A single turn carries every row of the set below to another of its rows. Some are shown first; where does it send the rows asked next?
j_369: [-14   2   6   4   7  12   5  -8   6  -4  13   3  -2  -4  -7  -5 -11   6
  -4   2  -2  -4 -10  -3]
j_663: [ -9   5  10  -5  -6   0 -13 -27  -3  -4  14 -13  13 -12   2   1   1  13
 -28  -5   1   2  14   8]
j_992: [ -4   1   2  -7   1  -5   1  -8 -14  -2  13 -19  -9  -3  -9 -13   9  35
 -26  -3 -11  -9  18   3]
j_111: [  5  15   6 -17   1  -7  22 -39   8   1  10  -7   1 -19   1   1  -2  10
 -10  -1 -24 -12  13   1]
j_216: [  3  23   6  -4  15   2 -11 -22   0 -16   1 -17  11 -17 -13  -7  -6   1
 -10  -9  -5 -23  -3  11]
j_877: [ -1  25  -7 -11   4  14 -12 -15   7  -4  21 -24  -6   6 -15  -6  -2  -5
  -3   7 -16   6   3  15]
j_537: [  0  24  12 -14  14  -2 -12 -24 -16  -4  -5 -16  11 -18  -8 -18   4  14
  -1  -7  -7  -7  28   4]
j_423: [ -5  21  12 -16  -1   4   5  -6 -21  -4  -7 -13  -8   5 -24  11  18  10
  -7  13 -24  -8   7   8]
j_55: [-12  20  21  -6   2   5   4 -10   4  -6  24   2  17  -1  -7   6  10  -6
 -15   9 -15 -11   9   2]
j_559: [ -5  19  17 -21   5  -3   9  -6  -2  -2  34   3  -9  -4  -2 -14   2  14
  -5   2 -14 -16  23  -6]
j_29: [ -2  13   7  -9   5   6 -19 -17   0   2  24   1 -10  -2 -27  -7  -3  13
 -10  -9   3   4  10  19]
j_499: [ -4  19   6 -20   9  10   6 -16 -17   0 -14 -21  -5  -5 -22  -3 -10   2
   9  -8  -5 -12  15   9]
j_740: [-11  14  10   6   9  -6   3 -11  -5  -7  -2 -13 -17 -27 -13  -4 -10  11
  -3 -11   0   1  14  12]
j_610: [ -1   7  -4 -11  -4  -4   6   6   8 -14  17 -13 -10 -12 -25  -4   4  14
 -19   8 -24 -12   5  -3]
j_554: [  0  17  -4 -20  13   0  -5 -20  -5   3  20 -13  13   3 -25  -7  14  18
 -16  -2 -31  -4  18  -4]
j_675: [  1  22   9  -5   5  15  -6 -15   0  -6   5  -8 -15  12   1 -24 -11  18
   1  -2  -5 -21  17   5]
j_519: [  0  34   0  -7  10  12  14 -23 -19   3  12 -13 -13  15   1   0   5  11
 -14  -8 -12  -9  24   6]
j_679: [  4  24  15  -2 -12   5  -3 -21   5 -13   6  -6 -18  -5 -17  13  13   7
 -10  11 -10 -12  -4  18]
j_971: [ -9  19  16  15   5  10   6 -29   6   5   8  -7  11  -3  -6  -2  10   8
  -8  -3   1  -5  18  15]
j_102: [  9  31  -7 -17  -2  -4  13 -15   5   3  11 -12  11  -7 -13  -1  14  17
 -28  -1 -18 -10  25  -3]
j_857: [-11  22   7 -13  -6 -12 -12 -10  -5  -4   1   0  -7 -14 -19  14 -18  26
 -12  -8 -14   3  11   2]
j_7: [  2  32  -3 -24   3  -9   3 -25   8   7   2 -20  -2  -4   9  -3   4  14
   6  -6 -21  -6   3  17]
j_522: [ -4  24  13 -12  -8   4  22 -24  -1  -1  -4   6  -9  -7 -13  13 -19  12
 -13  -1 -13  -7  13  -5]
j_696: [ -2  27   9   4  -3  15  -7 -19  10  -7  -2   3  -7  13  -9  -1   5  11
   2  17 -28  -4   9   4]
j_918: [ -3  31   4 -30   1   5   6  10  -9  -4   3 -12  -5   4  -2 -19  -4  13
 -12  -1  -7  -9  19  -6]
j_657: [  3  37  11  -7   4  -1  10 -16 -10  -2   2   0 -23  -8  -5  -1   1  10
 -10  -1 -14 -10  39   1]
j_735: [-16  23  -3 -11   1  -9 -11  -4  12   9  13  -8   0   2  -3  -2  -7  24
   5  -8 -21   6  14   9]
j_726: [-15  14  17 -10 -12   4  -5  -8  16  -5  13  -6   0  -9  -1  -9  -3  12
   1   2   3   7  -2  10]
j_348: [  6  30  -6  -7  10 -12   6  -7  -5  -8   4 -18  -4 -13 -18   1  10  23
 -23  -5 -17 -15 -11   9]
j_419: [  1  21   5  -7   6   8  16 -18 -17  -5   4   5  -4 -13  -2  -9  16  13
  -7   5 -15  -7  13 -25]
j_88: [ -1  26   9 -33   0   6 -16 -11  -4  -3   3  -2   4   4 -17  -1   4  11
  -8   6 -10  -5 -17   1]
j_784: [  4  29  -8 -13   2   6   5 -18  -8 -11  14 -27   1 -11   4  -4  13   0
 -15  10 -21   0   0  -9]
j_283: [  0  17   9  -6   9   7   4 -16 -19   4  -3  12 -10  -9 -26  -5   6  21
  -8 -13   6  -6   8  -1]
j_825: [  2  10   6   3  12  -1  -6 -31 -20 -16   9 -10 -22 -20  -2   1  -4  10
  -4  -3  -9 -10   9   5]
j_274: [  6  27   0 -26 -11   5  -6 -16  14  -5  -4 -15  11  -5 -22  -4  10  14
   4  10 -21  -5  -1   6]

j_348 goes to j_499
j_740 goes to j_274
And these:
j_423 goes to j_675
j_111 goes to j_857
j_29 goes to j_784
j_88 goes to j_519
j_971 goes to j_610

